In the rows, zero is written as 128.
Rotation paths and how fast each direction turns (degrees a step)
Each turn is a multiple of 5 degrees from 10 to 175, or 0.
Each row of a path follows its step; steps can be skipped.
Path 1:
step 2: [135 130 124 130 126 128 136 127 126 123 125 127 119 132 124 134 138 142
 123 131 128 125 129 133 124 134 129 126 133 136 128 135 134 122 129 134
 140 136 113 135 141 122 136 133 128 123 127 131 123 122 132 127 131 135
 133 127 128 133 126 131 125 119 126 129]
step 4: [126 124 129 119 127 127 132 126 133 141 130 130 124 143 131 140 120 130
 125 133 119 119 128 123 130 139 122 129 136 118 130 122 139 133 130 127
 130 132 126 135 131 126 130 118 124 127 130 129 125 123 125 124 132 130
 122 127 131 132 127 117 133 132 130 124]
step 5: [123 128 126 117 131 135 124 130 124 129 121 127 121 133 126 117 116 135
 132 132 139 135 128 128 135 129 130 132 128 129 140 121 122 127 124 132
 127 128 123 134 126 136 133 124 127 114 126 129 124 124 134 139 121 126
 131 125 134 133 130 128 133 128 139 128]
step 7: [139 127 128 121 133 141 135 123 121 132 119 121 132 119 127 125 123 120
 136 123 121 130 128 118 132 134 132 136 127 123 132 124 129 116 127 120
 119 127 122 125 129 124 121 123 129 126 121 124 125 132 124 121 127 133
 135 126 135 129 129 126 122 126 126 134]
step 8: [129 134 132 124 120 131 126 125 124 122 135 128 123 136 132 138 126 131
 124 138 124 132 125 128 130 135 129 124 139 126 130 124 132 110 129 128
 133 124 126 121 130 133 120 121 128 125 133 136 142 128 126 126 128 123
 132 123 124 125 121 119 124 117 132 130]
step 10: [130 132 126 131 128 132 143 122 137 127 135 130 126 136 141 129 126 129
 134 125 127 122 129 127 126 133 125 123 125 126 125 135 129 129 126 135
 132 139 133 138 134 131 120 131 127 120 124 128 136 136 125 129 132 138
 117 127 128 133 132 131 117 124 134 136]
step 11: [130 124 122 118 134 132 124 125 126 119 116 121 125 133 129 125 135 131
 121 132 120 124 126 122 132 131 127 126 128 131 132 127 139 130 126 129
 121 131 118 141 138 134 124 133 134 132 125 123 128 115 126 132 131 137
 138 128 133 132 126 129 126 128 130 128]
step 12: [132 127 123 123 130 124 117 126 126 118 131 133 125 133 136 129 127 133
 132 137 130 123 131 120 125 137 131 132 134 123 125 130 129 136 135 123
 144 126 132 132 124 130 134 122 136 120 122 129 121 129 131 125 132 121
 135 123 123 131 133 126 125 117 136 130]
step 15: [137 131 127 121 131 138 123 133 130 129 122 125 117 136 134 132 123 124
 126 126 127 128 115 131 125 125 132 132 127 132 128 127 126 124 130 125
 113 134 118 131 130 133 125 121 124 131 137 132 122 129 122 124 137 115
 135 124 126 130 133 126 126 130 134 120]
step 17: [128 124 129 125 124 132 134 123 128 124 119 125 130 133 135 126 122 126
 127 129 130 134 129 131 131 131 137 125 132 121 128 129 129 112 128 133
 133 125 115 129 132 127 118 127 121 130 133 133 136 116 130 137 120 129
 120 113 129 128 133 137 127 121 130 129]
Speeds:
[129 127 127 129 127 127 128 129 130 129 130 131 128 127 127 129 130 129
 126 129 124 125 126 131 128 129 129 129 128 128 130 128 127 127 127 129
 130 128 129 129 126 129 129 128 128 125 126 128 129 128 126 127 127 127
 128 126 130 127 129 128 127 128 128 128]
175
[129 132 129 128 127 130 129 128 130 128 128 127 129 128 131 127 129 129
 129 129 129 127 128 129 128 128 129 127 127 128 127 130 130 125 126 128
 130 129 128 127 128 127 127 129 129 129 130 130 130 126 126 128 130 129
 130 129 126 127 129 130 130 128 125 130]
45
Path 2:
step 0: [127 119 132 134 135 122 126 145 116 126 124 130 137 122 125 127 130 134
 126 132 134 130 122 126 130 126 130 132 125 132 132 121 132 134 125 134
 125 125 133 122 126 131 124 124 123 133 128 129 125 121 129 133 133 120
 138 131 135 123 133 138 138 117 126 127]
step 1: [134 129 141 131 131 129 135 135 130 124 124 140 130 134 115 129 131 122
 125 124 130 129 131 127 134 132 126 130 140 127 129 119 134 119 126 128
 126 114 138 130 118 127 124 124 132 132 127 120 120 132 131 125 130 131
 126 135 132 130 136 131 123 130 136 125]
step 3: [133 132 131 129 136 120 132 130 130 128 122 137 136 121 125 123 135 122
 130 120 122 127 127 137 130 126 134 134 138 139 137 115 122 128 122 126
 126 134 128 132 130 135 129 124 128 119 135 131 127 129 130 128 130 129
 132 121 116 123 123 132 122 120 136 136]
step 5: [131 121 124 126 125 130 127 115 137 125 119 143 134 127 123 122 136 122
 131 128 131 124 132 121 131 124 131 131 126 130 121 126 130 127 136 131
 124 119 130 130 119 132 143 129 125 126 132 115 122 131 133 135 123 126
 128 133 125 124 129 128 121 121 134 124]
step 7: [125 126 130 130 133 127 131 121 122 123 126 134 131 124 117 130 117 130
 135 134 123 129 130 130 131 130 135 138 126 130 128 122 124 140 125 129
 128 135 133 131 122 134 129 127 137 125 125 115 126 120 112 128 132 131
 135 132 124 124 118 130 123 123 132 136]
step 11: [125 127 137 130 133 133 134 133 131 132 125 129 126 129 121 121 128 126
 129 119 131 137 127 123 122 126 139 140 125 132 133 125 118 137 132 120
 130 124 132 130 121 128 122 127 122 128 134 124 131 133 120 125 136 129
 125 122 139 123 127 142 123 125 135 138]
step 12: [140 135 128 133 129 131 137 134 122 130 131 134 129 123 122 123 142 136
 125 134 129 124 124 132 127 130 131 129 126 134 128 124 128 120 123 133
 127 124 128 126 124 128 136 121 119 122 130 128 129 115 133 133 133 121
 121 124 142 116 131 132 127 123 130 126]
step 13: [126 133 133 136 128 127 132 131 134 128 119 137 129 135 124 111 125 127
 129 127 126 122 125 131 123 131 131 126 133 127 125 126 134 118 132 125
 135 121 134 125 133 132 125 131 132 134 129 120 120 122 128 133 124 138
 136 117 132 126 128 130 114 120 136 122]
step 14: [125 125 121 127 131 130 135 138 133 124 133 133 123 129 121 112 125 126
 128 133 132 134 135 130 131 123 127 132 122 136 126 132 129 120 126 125
 132 139 133 137 124 129 135 132 131 121 129 119 132 128 129 129 138 123
 120 119 118 128 130 125 118 124 129 125]
step 15: [124 122 129 121 131 124 129 129 126 123 128 133 123 116 128 122 125 130
 134 125 135 131 127 122 125 120 142 132 123 134 125 119 133 130 123 134
 129 132 126 123 135 136 124 125 128 125 134 122 127 132 134 135 129 130
 133 118 123 120 123 141 132 113 132 132]
Speeds:
[128 129 127 132 129 127 128 127 128 126 129 129 128 128 128 126 129 127
 129 127 129 127 129 127 126 127 127 126 129 129 130 129 129 127 128 129
 131 128 130 131 130 127 129 126 128 128 127 128 131 128 131 128 128 128
 128 130 128 128 127 130 128 128 129 131]
35
[127 130 129 128 128 128 128 127 129 129 128 129 129 127 127 129 126 127
 129 126 127 128 131 129 129 128 127 129 129 128 126 127 127 125 130 127
 128 128 127 128 128 127 128 126 127 127 129 126 126 130 128 130 129 132
 129 130 127 126 127 127 129 129 130 131]
175
Path 3:
step 0: [131 128 121 136 120 129 127 124 125 119 130 122 134 127 136 124 126 134
 129 131 130 129 135 122 118 131 135 132 129 135 132 124 129 126 127 131
 123 128 123 116 129 128 120 121 124 122 129 127 124 124 128 126 125 139
 138 127 135 115 121 128 127 121 130 129]
step 1: [131 132 122 128 123 124 135 129 129 131 131 142 126 128 124 124 133 134
 133 122 123 136 132 119 124 139 133 123 137 130 126 124 135 122 131 120
 127 127 127 122 126 127 122 132 129 127 125 127 125 131 131 128 126 123
 132 130 112 132 130 129 124 135 134 137]
step 2: [124 127 128 132 124 129 134 130 127 126 132 132 120 123 125 134 123 126
 119 121 123 132 123 128 121 123 133 128 125 137 131 134 125 127 120 124
 118 128 131 134 129 131 135 129 132 118 141 127 123 130 117 136 129 126
 120 122 121 130 127 137 125 128 126 125]
step 4: [131 128 128 130 141 124 128 135 132 135 131 126 134 127 116 122 137 135
 129 115 122 137 128 125 129 128 127 131 136 129 127 132 127 124 129 128
 135 128 126 134 135 127 119 131 123 127 126 121 120 126 136 123 127 127
 129 121 132 129 129 138 127 134 133 130]
step 6: [134 127 127 129 128 127 124 133 124 129 130 121 126 125 137 137 129 132
 135 136 124 123 130 118 124 112 137 130 126 123 141 132 137 128 135 131
 128 120 130 127 128 130 129 128 126 132 128 125 127 129 133 120 127 125
 124 128 132 138 125 118 124 131 124 127]
step 7: [138 133 129 131 131 124 136 132 125 128 128 136 130 129 123 123 126 131
 132 125 131 122 127 127 131 132 123 134 128 125 131 129 133 135 115 135
 123 135 126 131 130 124 121 136 128 139 136 117 122 121 138 127 127 134
 124 133 134 131 130 132 126 130 126 134]
step 8: [129 133 126 134 122 126 136 126 129 123 134 121 124 131 131 133 133 119
 123 123 132 128 130 126 133 125 128 126 126 122 125 116 121 134 129 140
 133 136 122 121 120 128 130 130 131 121 137 132 121 130 123 119 124 126
 132 132 128 135 128 134 129 122 138 126]
step 10: [138 133 125 133 127 129 134 137 120 121 118 132 129 122 125 125 120 121
 138 125 126 127 120 127 116 134 129 125 126 139 129 129 121 130 123 133
 132 129 123 123 127 127 127 129 136 127 124 120 129 125 134 134 129 123
 129 121 128 124 137 133 125 131 124 130]
step 15: [131 123 139 131 123 128 126 135 135 129 132 123 124 141 124 125 131 132
 128 133 126 133 138 125 135 125 132 132 124 129 132 133 130 129 130 136
 128 127 122 118 135 120 124 129 130 122 126 128 125 125 134 128 128 145
 122 126 128 121 129 127 127 136 126 128]
step 16: [128 124 123 126 120 133 136 134 125 121 133 132 130 128 127 123 136 129
 133 124 128 124 122 118 139 129 126 132 131 134 135 122 125 127 135 131
 133 119 124 129 127 140 117 133 125 133 129 128 120 123 120 128 121 124
 124 134 124 127 128 126 127 131 122 125]
Speeds:
[129 127 128 129 129 130 128 128 129 127 130 128 127 129 128 128 130 130
 128 129 128 128 129 128 125 127 127 128 128 128 130 128 126 127 129 129
 128 128 129 128 130 126 130 127 129 130 128 125 128 128 130 125 129 128
 128 130 126 124 128 124 128 126 128 126]
120
[126 126 129 129 128 128 130 128 128 128 128 130 128 128 127 129 130 126
 125 129 126 129 127 129 129 127 129 127 131 129 126 129 127 128 126 129
 127 131 129 127 127 131 128 129 130 130 128 128 130 128 128 127 128 126
 129 131 128 128 129 131 127 126 128 126]
120
[127 127 128 130 128 129 127 129 128 128 127 127 130 124 129 128 129 127
 127 124 126 128 129 127 126 129 126 129 128 129 132 126 128 128 130 130
 130 126 127 127 127 130 130 126 128 129 129 127 127 130 126 127 129 128
 127 127 128 129 130 129 128 127 128 129]
175
